rotation steps, each row followed by its count of steps
The counts run from 0 to 823.
[ 1.73  1.83 -0.62 -0.55 -0.58  0.26 -0.80 -0.43  1.87  1.37 -0.02  0.61
  1.87  1.02 -1.09 -1.46  0.52 -1.68  2.89 -2.24 -1.92 -0.39  1.40  3.99
 -0.69 -1.68 -0.57  0.52 -0.94  1.54 -0.16  1.44 -1.90 -1.35 -0.61 -0.12
 -2.08 -0.37  1.33 -1.34  0.92 -0.21 -0.15  0.12  1.09 -0.83 -0.19  0.98
  0.29 -0.12 -0.33 -1.52  0.94  1.37  1.48 -0.81 -0.68  0.13  0.23 -1.44
 -2.47 -1.16  0.59  1.08  1.52  2.86 -0.22]	506
[ 2.25  1.91 -1.83 -2.93 -1.31  0.63 -1.20  1.47 -0.03  0.34 -0.79 -0.18
 -0.51 -0.19 -1.45  1.38  1.58  0.99 -0.63 -1.03  1.68 -1.79  1.60 -2.28
 -0.34  0.20 -1.08 -0.54 -0.56  0.68  1.17 -0.03 -0.38  1.40  0.73  2.78
  3.49  1.24  0.93  0.79  0.51 -0.96 -0.62 -1.44 -0.01 -1.95  1.78  1.49
 -3.56 -0.11 -0.31 -0.54  0.36  1.55  0.03  1.74 -0.73 -0.10  1.84 -0.04
 -0.72 -1.24  0.52  0.06 -0.49  0.77  0.09]	277
[ 1.39  3.69  0.07 -1.42 -1.11  0.45 -1.77  2.12 -0.50  1.76 -1.28  1.43
 -0.24 -1.78 -1.76  1.09  1.08  1.58  1.36 -0.72 -0.46  1.19  0.91 -0.68
 -1.79  0.30 -1.59 -0.19 -2.23  0.99 -0.44  0.17 -2.52  0.18  0.08  1.21
 -1.13  1.55  1.08 -1.75  0.46  0.68  0.56  1.20  1.21  0.33  1.73  0.54
 -1.83  0.39 -2.12 -1.35 -0.41  2.52  0.48  1.18 -0.61 -0.68  0.79 -0.19
 -0.20  0.12  1.75  2.68 -0.10  1.65  0.54]	63
[ 2.07  1.18  1.14 -1.94 -0.33 -0.12 -0.94 -0.30  1.71  1.16 -4.25 -0.51
  2.18 -0.24 -2.88 -0.76  1.81 -0.67 -0.27 -1.61 -2.08  0.35 -0.09  2.69
 -0.87  0.91  0.29  1.64 -1.20 -1.13  0.77  0.27 -1.84  1.28  0.56  1.77
  1.08  0.20  0.83  0.00  1.72 -1.21 -0.07 -1.98  0.83  0.22  1.21  2.19
 -1.02 -1.01  0.85  0.20  0.82 -0.06 -0.26 -0.11 -0.11  1.77 -0.84  0.36
 -2.00 -2.51  0.97 -0.04 -0.75 -0.47 -0.43]	212
[ 2.14  3.00  1.26 -0.33 -1.64 -0.54  0.29  1.21 -0.42 -0.48 -1.99  0.24
 -1.50 -1.70 -0.77 -2.02  2.87 -1.66 -0.50 -2.11 -0.85 -2.45 -0.95 -1.19
 -1.40 -0.07  0.31  1.46 -1.55 -0.44  0.31 -2.00 -0.80  0.36  1.22  1.07
  0.35 -2.27  1.68 -0.52  0.61 -1.80  0.62  0.73 -0.50 -2.23  2.27  0.82
 -1.11 -1.76  0.06 -0.40 -0.83  0.32 -1.66  0.04 -0.50 -1.07 -0.25  1.59
 -1.64 -0.85  0.76  1.62 -2.24  0.13 -0.62]	177
[ 0.35 -0.43  1.80 -2.43  0.76  1.85 -1.37 -2.27 -1.21  1.58 -3.21 -2.29
  1.16  0.11 -4.04  0.83  1.47 -0.47 -0.17 -0.67  0.00  0.14 -0.34  0.41
 -1.92  0.14 -0.04 -0.66 -0.69 -1.29  1.06 -0.86 -2.00  0.44  1.46  1.50
 -0.19  0.00 -0.24  0.51  2.81 -0.83  1.10 -1.72  1.63 -1.00  1.54  0.82
 -1.28  0.77  0.36 -0.65  0.72  0.52  0.29 -0.10 -0.82  0.30 -0.81 -0.19
 -1.38 -2.14  1.44  0.19 -1.52  2.83  0.55]	365
[ 0.60 -1.06 -0.04 -1.42 -0.16 -0.22  0.41 -2.69 -0.02  0.84 -0.44 -1.39
  1.17  0.81 -1.60 -1.24  1.30 -3.10  0.41 -2.11  0.90 -2.73  0.74  2.28
 -0.92 -1.72  1.16 -0.24 -0.59  0.56  0.29 -0.88 -0.51 -0.35  1.09  0.43
 -0.43 -2.77 -0.05  0.95  1.79 -1.01  0.54 -0.83  0.10 -2.46  0.35  1.70
 -1.39 -1.47  1.07 -0.65  1.15 -0.53  0.32 -0.54 -1.69 -0.56 -0.23 -0.64
 -3.17 -1.28 -0.11 -1.08 -1.08  3.75 -0.13]	266
[ 0.17 -1.58 -0.66 -3.01  1.24  0.17 -0.67 -0.50 -1.35  0.86  0.27 -0.09
  1.99 -0.92 -2.17  1.28  0.02 -0.48 -0.75 -0.86  2.40 -0.40  1.62  0.43
  0.28 -0.60  0.56 -1.23 -2.15  1.12 -0.26  0.31 -0.33  1.52  1.88  1.70
  1.23 -0.79  0.31 -0.26  0.93  0.27 -0.61  0.09 -0.66 -1.23  1.02  1.97
 -3.79 -1.53  0.39 -1.74  1.77  0.75  0.38  0.97 -2.27 -0.49  1.16 -0.06
 -2.85 -0.16  0.17 -1.47 -0.39  2.53  0.86]	14
[-1.05 -0.67  1.32 -1.54  0.70  0.33 -1.15 -0.54 -1.50  0.81 -0.93  0.95
  1.46 -1.42 -3.23  0.96 -0.33 -1.76  0.22 -0.79 -0.11  2.51 -0.22  0.85
  0.12 -0.88 -0.22 -0.53 -2.86  1.16 -1.27  0.43 -2.50  1.15  1.04  1.43
 -1.74 -0.67  0.51 -1.79  0.88  1.61  0.26  0.71  1.02 -0.42  1.07  1.85
 -1.49 -0.95 -1.31 -2.65  1.55  1.04  0.10 -0.07 -1.81 -0.78 -0.20  0.68
 -2.78 -0.22 -0.11  0.78 -0.50  2.95  1.57]	611
[ 1.68  0.83 -1.46 -1.40 -0.19 -1.84  0.08  1.00  0.62  1.82  0.63  2.66
  2.37 -0.53 -0.35 -0.10 -0.27 -0.53  1.70 -1.58  0.41 -0.51  2.31  2.26
 -0.48 -1.28  0.65  0.29 -2.89  2.67 -1.32  0.44 -1.02  0.62  0.03  0.49
 -0.43 -0.75  1.05 -1.35  0.04  0.72 -0.44  1.51 -0.32 -0.22  0.19  2.07
 -2.94 -1.86 -0.11 -1.10  0.98  0.95  0.74  1.17 -1.73 -0.61  1.24 -0.82
 -2.79  1.13  0.42  0.56  0.77  1.99  0.31]	572
[-0.27  0.10  2.73 -1.91  0.33  0.24 -0.95 -0.82 -1.64  1.89 -2.98 -1.17
  0.69 -2.93 -1.96  0.63  1.64 -0.43 -1.18 -0.52  1.06 -0.21 -0.58  0.33
 -1.69  0.54  0.51 -0.30 -2.67 -0.81 -0.39 -1.53 -1.70  1.79  2.96  0.47
 -0.27 -0.57  0.42  0.28  0.33 -0.25  0.44  1.48  0.56 -0.43  1.84  1.35
 -1.73 -1.00 -0.27  0.11  0.48 -0.12 -1.10 -0.09 -2.50 -0.70 -0.41  0.93
 -1.50 -1.43  1.13 -0.27 -1.42  3.10  0.80]	325
[ 2.65  1.50 -0.72 -1.25  0.35  0.58  0.58  1.01 -1.43  0.18  0.56  0.35
 -0.12 -1.06 -0.55 -1.06  1.31  0.24  1.13 -1.79  0.21 -3.70  1.40 -0.17
 -2.90 -0.20 -0.34 -0.50 -1.70  0.63  0.71 -1.01 -0.36 -1.02  0.49  0.59
 -0.11 -2.22  0.64 -1.76  1.61 -1.95  0.62  0.38 -1.79 -2.39  1.77 -0.20
 -2.17 -1.43  0.71 -2.33 -0.23  1.52  0.82  0.80 -0.97 -1.35  0.27  0.17
 -1.40  0.45  2.23  1.15 -1.14  0.50 -1.37]	17
[ 2.06 -0.19 -1.85 -2.70  0.08 -0.22 -1.03 -0.26  0.87  1.59 -0.92  0.08
  2.37  0.88 -2.47  1.20  0.45  0.30  0.02 -0.70  1.53 -0.40  2.12  0.45
  0.15 -0.64  0.91 -0.35 -1.42  1.30  0.52  0.23 -0.08  1.36  0.05  2.51
  2.46  0.50  0.27  0.82  1.91  0.21 -0.47 -2.39  0.92 -0.56  0.27  2.71
 -4.11 -1.01  0.93 -0.13  1.48  0.67  0.66  1.72 -0.77  0.76  1.55 -0.91
 -2.11 -0.47 -0.22 -1.03 -0.63  1.32  0.02]	683
[ 1.09  1.53 -0.60 -2.09 -2.32  0.70 -1.81  0.27  0.28  0.24 -1.02  1.05
 -1.68  0.14 -0.97  0.06  1.81 -0.43  1.01 -1.30 -0.97 -0.11 -0.81 -2.33
 -1.11 -0.94 -1.58 -0.05 -0.41  0.65  0.59 -0.66 -1.73 -0.02 -1.15  3.48
  2.23  0.68  1.95 -0.58  1.29 -0.64  0.29 -1.05  1.27 -2.76  1.57  0.98
 -0.77  2.65 -0.70 -1.81  0.41  1.58 -0.16  0.96  0.04 -0.56 -0.30  0.85
 -0.41 -1.17 -0.73  1.87 -0.55  1.85  2.78]	647
[ 2.04  0.35 -0.83 -2.63 -1.25 -0.85 -0.72 -1.50  2.41  3.05 -2.04 -0.76
  1.81  0.98 -0.25 -0.52  1.72 -0.28  0.72 -1.67  0.85 -2.31  1.51  2.66
 -1.02 -0.24  1.16  0.38 -0.33  0.40  0.33 -0.50 -1.08  0.69  0.48  0.73
  1.92  0.39  0.80  2.13  0.71 -1.10 -0.13 -1.05  1.01 -0.93 -0.37  2.26
 -2.14 -0.37  0.88  2.20  0.41 -0.63  0.38  0.61 -1.28  0.69  0.42 -1.74
 -1.06 -1.85  0.35 -1.44  0.21  3.19  0.27]	537
[ 1.17  1.60 -1.02 -2.08 -2.02  0.83 -2.11  1.40  1.55 -0.20 -0.37  1.60
 -0.52 -0.97 -0.04 -0.36  0.64 -1.31  1.38 -2.14 -1.55  0.32 -0.25  1.25
  0.31 -0.62 -2.09  0.31 -1.10  0.86 -0.30  1.93 -2.13  0.70 -0.11  2.07
  1.42  1.49  2.67 -1.37 -0.99 -0.30 -1.31  0.74  0.19 -1.81  1.47  1.00
  0.22  1.61 -1.25 -2.69  1.16  1.99  0.28 -0.67 -1.44  0.00  0.58  0.75
 -1.30 -2.08 -0.19  0.38  1.90  1.53  1.99]	634
[ 1.50  2.57 -0.53 -1.33 -2.66 -1.16 -0.50  2.11  0.36 -0.86 -1.17  1.34
 -1.44 -1.76 -0.87  0.38  2.12 -1.48 -1.24 -1.28  1.03 -0.47 -0.35 -2.91
  0.94 -0.22 -0.59  0.79 -1.40  0.88 -0.29 -0.92 -0.46  1.76  0.76  2.84
  2.43  0.07  1.81  0.09 -0.57  0.03 -0.45  0.31  0.35 -1.89  1.63  2.31
 -2.87 -1.28 -0.97 -0.46  0.17  0.87 -1.96  1.41 -0.72 -0.99  1.27  1.39
 -1.77 -0.70 -0.82  0.89 -1.34  0.50  1.05]	714
[ 2.29  0.78 -1.25 -2.99 -1.18  0.36 -1.03 -0.39  2.77  1.39 -2.18 -1.27
  1.01  0.80 -0.40 -1.01  1.75 -0.17  0.48 -2.14 -0.26 -2.70  1.35  3.29
 -1.09  0.35  0.06  0.14 -0.22 -0.45  1.06  0.75 -0.79  0.65  0.71  1.00
  2.47  0.76  1.05  1.63  0.47 -2.17 -0.92 -1.20 -0.04 -1.62  0.69  1.27
 -1.06  0.25  1.31  0.67  0.85  0.37  0.74 -0.15 -1.16  1.32  0.49 -1.03
 -1.47 -2.90  1.21 -1.51  1.23  1.39 -0.30]	662
[ 2.14  1.38 -1.74 -1.68 -2.36  0.01 -0.59  0.21  2.31 -1.16 -0.57  0.14
 -0.54  1.12 -1.13 -1.35  1.69 -2.72  0.45 -2.55 -0.84 -1.88  0.26  0.60
  0.74 -1.05 -0.59  0.88  0.70  0.37  0.86  0.75 -0.49  0.20 -0.56  2.55
  2.59 -0.51  2.02  0.50  0.52 -1.17 -1.06 -2.09  0.11 -2.84  1.03  1.95
 -0.77 -0.13  0.58 -1.26  1.27  1.01 -0.44 -0.42 -0.05  0.58  0.80  0.38
 -2.68 -2.43 -0.99 -0.23  0.31  0.23  0.02]	118
[ 0.50  1.39  0.07 -1.64 -1.29 -0.07 -0.73  1.54 -0.15 -1.10 -1.72  0.55
 -0.32 -1.99 -2.63  0.77  1.44 -2.15 -1.68 -1.02  1.17  1.00 -0.39 -1.15
  2.02  0.00 -0.35  0.70 -1.76  0.46 -0.41  0.57 -0.90  2.69  2.17  2.37
  1.68 -0.07  1.45  0.11 -0.34  0.43 -1.10 -0.04  0.34 -0.73  2.16  2.31
 -2.73 -2.29 -1.02 -1.25  0.96  1.27 -1.84  0.60 -1.50 -0.38  1.51  1.40
 -2.79 -1.61 -0.57 -0.01 -1.01  0.69  0.43]	589
[ 2.78  2.38 -0.05 -0.83 -0.51  0.22 -0.66  0.62  0.82  1.11 -1.96  0.90
  0.83  0.06 -1.66 -1.34  1.63 -0.05  2.14 -2.07 -3.45 -1.05  0.29  1.32
 -2.89 -0.05 -0.92  1.04 -1.44 -0.09  0.70 -0.14 -2.20 -1.16 -1.53  1.52
 -1.00 -0.89  1.21 -2.63  2.21 -1.38  0.96 -1.07  0.26 -1.13  1.17  0.54
 -0.07  0.48  0.80 -1.82  0.03  1.34  1.08  0.28  0.37  0.09 -1.31  0.15
 -0.99 -0.76  1.70  2.65 -0.35  0.01 -0.14]	83
[ 1.68  1.07 -0.69 -0.45 -0.38 -1.16  0.59 -0.22  0.19  0.97  1.09  0.62
  1.24 -0.23 -0.11 -1.65  0.74 -1.67  1.79 -2.52  0.71 -2.81  2.02  2.96
 -1.42 -1.80  0.92  0.31 -1.89  1.94 -0.70 -0.09 -0.71 -0.91  0.75 -0.96
 -2.19 -2.51  0.66 -0.83  0.46 -0.42  0.28  1.77 -0.71 -1.73  0.21  1.10
 -1.65 -2.46  0.42 -1.14  0.16  0.74  0.84 -0.24 -1.88 -1.17  0.41 -1.10
 -2.83  0.42  0.81  0.43  0.24  2.95 -0.99]	698
[ 1.79  3.07 -0.31 -2.18 -1.51  0.02 -1.71  2.63  1.20  0.56 -2.87  1.16
  0.18 -2.01 -1.44  0.65  1.74  0.92 -0.52 -1.36 -0.47  1.03  0.26 -0.13
 -0.05  1.20 -1.46  0.83 -1.66  0.21 -0.16  0.73 -1.79  2.24  0.84  2.36
  2.10  2.35  1.98 -0.83 -0.71 -0.17 -0.96  0.00  0.44 -0.09  2.04  1.64
 -1.83 -0.38 -1.13 -0.64  0.35  1.57 -0.72  0.99 -0.80  0.62  1.22  0.83
 -0.70 -1.77  0.86  0.75  0.37 -0.81  0.24]	469
[ 1.50  0.12  0.20 -0.92 -1.28 -0.91 -0.74 -1.91  1.25  2.09 -0.94  1.19
  0.82  1.73 -1.12 -0.70  1.13 -1.87  2.55 -1.54 -1.57 -0.77  0.02  1.28
 -1.62 -2.28  0.48  0.25 -1.02  1.55  0.17 -0.88 -1.61 -1.26 -1.94  1.98
 -0.59 -1.29  1.35 -0.54  2.58 -0.06  1.60 -1.01  1.74 -2.06 -0.72  2.09
 -1.16  1.17  0.40 -0.32  0.94 -0.05  0.55  0.41 -0.10 -0.30 -1.12 -0.80
 -1.87 -0.03 -0.81  1.49 -0.78  3.59  1.68]	519
[ 3.19  1.81  0.10 -1.89 -0.83 -0.94  0.18  1.33 -0.09  0.46 -1.63  0.48
 -0.25 -1.43  0.16 -1.36  2.43  0.06  0.15 -2.04 -0.39 -3.82  0.36 -0.34
 -2.54  0.63  0.08  0.63 -1.43 -0.50  0.51 -1.89 -0.43  0.00  0.74  1.19
  1.85 -1.92  1.21 -0.67  0.90 -2.55  0.28  0.38 -1.60 -2.24  2.19  0.84
 -1.98 -1.04  1.34 -0.35 -0.23  0.33 -0.38  0.74 -0.73 -0.80 -0.17  0.96
 -0.97 -0.28  1.66  0.43 -1.38 -0.66 -0.85]	707
[ 1.83  1.65 -1.38 -1.21 -1.79 -1.47 -0.91 -0.46  1.72  3.07  0.02  0.99
  1.32  1.13 -0.17  0.22  0.86  0.03  1.91 -0.80  0.96 -1.01  1.89  0.62
 -1.12 -1.57  0.69 -0.12 -1.26  2.52 -0.46 -0.71 -0.96 -0.31 -1.36  1.14
  0.19  0.47  1.33  0.41  1.26  0.74  0.75 -0.02  1.62 -0.87 -0.78  2.12
 -2.97 -0.09 -0.55  1.09  0.52  0.40  0.79  1.68 -0.52 -0.60  1.16 -2.18
 -1.00  0.42 -0.14  1.10  0.10  3.95  1.09]	817
[-0.15  0.06  0.33 -1.31  1.55  1.49 -1.42 -0.13 -2.04  0.85 -0.12  0.98
  1.16 -0.86 -3.16  1.10 -0.24 -0.59  1.40 -0.79 -0.91  1.65  0.32  1.00
 -1.09 -0.95 -0.99 -0.84 -2.56  0.87 -0.27  0.94 -2.67  0.02 -0.02  1.44
 -2.06 -0.42  0.39 -2.73  1.61  1.01  0.18  0.25  0.71 -0.64  1.43  0.96
 -0.88  0.07 -1.10 -4.00  1.23  2.15  1.21 -0.20 -1.16 -0.44 -0.23  0.57
 -2.40  0.13  0.93  1.50  0.13  2.28  0.89]	486
[-0.06 -1.33  1.00 -3.20  0.17  1.49 -1.86 -2.22 -1.07  1.54 -1.92 -1.72
  0.40 -0.20 -2.77  1.14  1.10 -0.52 -0.24 -0.73  1.05 -0.52 -0.48 -0.56
 -1.44 -0.34 -0.10 -1.50 -0.49 -0.66  0.84 -0.64 -1.70  1.01  1.42  2.23
  1.56  0.30  0.08  1.15  1.60 -0.74  0.43 -0.96  1.19 -1.88  1.29  1.18
 -1.50  1.60  0.04 -0.74  1.24  0.34  0.19  0.19 -1.37  0.05 -0.55  0.12
 -0.96 -1.95  0.25 -0.88 -1.10  3.77  2.15]	517
[ 1.60  1.55  1.40 -0.87 -0.82 -1.72 -0.38  0.03  1.73  3.26 -2.88  1.31
  2.52 -1.15 -0.55 -0.85  1.14 -0.11  1.55 -1.20 -1.33  0.20  0.40  3.02
 -1.98  0.06  1.08  0.94 -2.64  0.71 -1.10 -0.84 -2.31  0.56 -0.14  0.21
 -1.60 -0.31  0.91 -0.88  0.78  0.26  1.12  1.51  1.46  0.75  0.05  1.91
 -1.44 -1.17 -0.07  1.23  0.05 -0.33  0.30  0.46 -1.03  0.13 -0.33 -0.92
 -1.58  0.05  1.30  1.40 -0.50  2.41  0.58]	194
